One turn or mirror swaps these rows in pairs. Which row does each one swap with?
j347: [13  2  1  1  6 13 11 -1  7 -4  1  7 11 25  2 -4  1 -9  8  7]
j987: [  3  -5 -20  18   1  -9  31   6  -4   0  -6   1  -3  22  15  -8  -6   1
   3  14]
j317: [  4   8   2   4  -2  12  -2  11 -10  -2  -7   8  -5  12  11  -2 -11  -9
  -4  -7]
j55: [ -2  -4 -18   2  13 -15  17  20 -18   1  -2   0   0  10  18  -4  -4 -20
   5  -3]
j605: [ 11  16  -1   8  -8   5   3  11 -10   7   8  -1   5   2   6   6  -3 -10
  13   6]
j315: [ -2   5  -4   4  21   5   4   2  11  -5 -16  14  13   6  32  -4  -9 -13
   8  10]
j76: [  8 -11 -19  17  24   9  12   8  10   9   1   3 -10  11  17   8  -1  -7
  -2   4]
j850: [ 12  -1 -19  12  14   6  10  -3   5  -1   0   2  14  11  30  10  -8 -11
  15  25]
j68: [ -1   0 -20  17   9  -5  20   4  19  19  -3   6  -5   2  18   0  -3   1
   4  15]
j617: [ -5  -2 -20  -1   9 -18  17  19 -11   2  -2  -3   4   9  15  -5  -1 -23
   8  -1]
j962: [ -1   1 -20   2  10 -15  24  22 -10   4  -2  -1   2   5  14  -7  -3 -22
  11   1]
j281: [  2   7  -2   9  -5  12  -1  12  -7   2  -9   8 -11  10  17   3 -13  -2
  -6  -8]
j139: [12 -8 -3 14 13 12  4  3 -9  5 -8 18 11 11 11  3  6 -5 11 17]
j6: [  3   7   3   3  -4  11  -2  14 -10  -3  -7   7  -4  13   7  -1  -7  -8
  -1  -7]
j180: [ -3   6  -9  -3  19   2   2   3  13  -4 -16  11   8   9  35  -2 -10 -13
   6   7]
j177: [  5  -3  -3   6  23  11   2  -1   1   0 -14  21  12  13  25   3  -4  -7
   8  13]
j463: [  4  -4 -16   7  16   8   4  11   8  11  12  -4 -11   1  13  12  -4 -13
   5  -4]
j955: [ 12   4 -13   5  12   7  15  -2  15   1   5   5  15  16  18   0  -3 -12
  19  25]
j466: [  7  -2 -18  10   9  -3   6   5 -11  -5   0   0   8   6  37  12 -15 -15
  15  17]
j254: [  6 -15 -20  20  16   5  14   9   2  10  -6   6 -11  20  17   1  -1   2
  -2   5]
j561: [ 10   3 -17  11  13   2  14  -3   1  -1  -1   1  12  12  32   8 -11 -10
  17  28]
j166: [ 11   6 -11   5  14   7  17  -6  11   0   2   6  15  16  20   5  -3 -13
  18  25]
j401: [  6  10  -1   8  -6   8   4  10 -19   7   2   0   4   4   5  10  -1 -10
  12   7]
j943: [  6  -6  -4  11  20  15   2   1  -1   2 -14  21  12  15  19   2  -1  -6
   7  14]
j812: [ 10   7  -1  10  -5  11   2  13 -20   8  -1   2   7   6   6   4  -2 -11
  14   6]
j656: [ -6  15 -13  -5  -4 -14  17  11   4  -3  -5  -3   5   6  24 -10 -13 -15
  13   6]
j493: [  7  13  -3   2  -5   4   9  13   1   9   8 -11  -3  -2   9  10  -2 -12
  12  -1]
j503: [ -2   3 -17  17   8  -4  22   7  19  18  -4   4  -4   1  21   2  -4  -1
   9  19]
j496: [  2   9   2   7  -5   9  -1  12 -10   1  -8   7  -9  10  13  -2 -11  -3
  -1  -8]
j595: [  7  11  -4   6  -7   6   3   9 -13  11   6  -5   8   2   6   7  -2 -10
  16   9]
j914: [ -6  16 -16  -6  -1  -9  19   9  10  -4  -5  -2   8   6  28  -6 -16 -17
   8   6]
j515: [ 12   4   6   0   7  13  13   3   2  -3  -2   9  10  24   5  -5  -1 -14
   2   6]
j666: [  5  -6  -4   9  22  11  -2   3   2   1 -14  21   9  14  25   1  -5 -10
   6  11]
j929: [  0  -1 -20   4   8  -8   5  18 -22  -8  -5   3   1  12  24  -2 -14 -20
  10   2]
j563: [  9 -13 -19  21  16   7  15   8   2   9  -4   7 -11  19  14   0  -3   4
  -4   7]
j144: [  8 -11 -17  14  21   9   6   9   9  12   2   3 -11  14  14   5  -1  -6
  -3   0]
j191: [ -5  16 -15  -3  -9 -13  20  11   2  -4  -3  -6   4   6  21  -6 -13 -16
   9   9]
j81: [ -5  12 -16  -2  -8 -13  23  12   3  -1  -5  -7   5   5  23  -8 -15 -14
   8   7]
j692: [ -3  11 -13  17   1   4   5   3  14  13  -9   6 -13   0  24   4 -12   3
   0  10]
j974: [  4   7   2   2  -3  11  -2  12  -9   0  -6   5  -7  12   9  -1 -10  -7
  -2  -8]
j802: [ -3   7 -13  24   4   3   8   7  16  14  -9   7 -10  -3  22   0  -7   3
  -1   9]
j764: [ -6  13 -16  -1  -8 -16  24  13   0  -3  -5  -5   3   7  21  -7 -13 -14
  11   9]
j355: [ -5  -3 -19   1  11 -13  17  22 -17  -3  -4  -2   3  10  19  -7  -7 -16
   7  -3]
j731: [ 13   3 -12   4  15   6  17  -4  12  -2   0   5  17  17  22   1  -3 -11
  16  24]
j168: [  1  -2 -20  17  -6  -7  31  10  -3   5  -6  -1   0  20  13 -10 -10  -3
   1  17]
j226: [  9 -15 -16  21  17   5  17  10  -1   7  -5   7 -11  19  18   1  -3   3
  -2   7]
j53: [  0   0 -20  17  10  -7  27   6  18  16  -4   7  -1   3  18   0   1  -5
   6  18]
j15: [  1   6   1   4  -4  10  -1  13 -11  -3  -8   4  -7  13  11   0  -9  -7
  -4  -7]
j751: [ -5  13 -17  -2  -7 -14  21  11   0  -3  -5  -5   4   7  23  -9 -16 -14
  11   9]
j505: [  0  -7 -21  11  16  -9  29   9   9  12  -2   7   4   3  12  -2   6  -7
  11  18]

Swapped with j666: j503
Swapped with j168: j515
Swapped with j355: j605
Swapped with j850: j76
Swapped with j68: j177
Swapped with j463: j466
Swapped with j962: j812

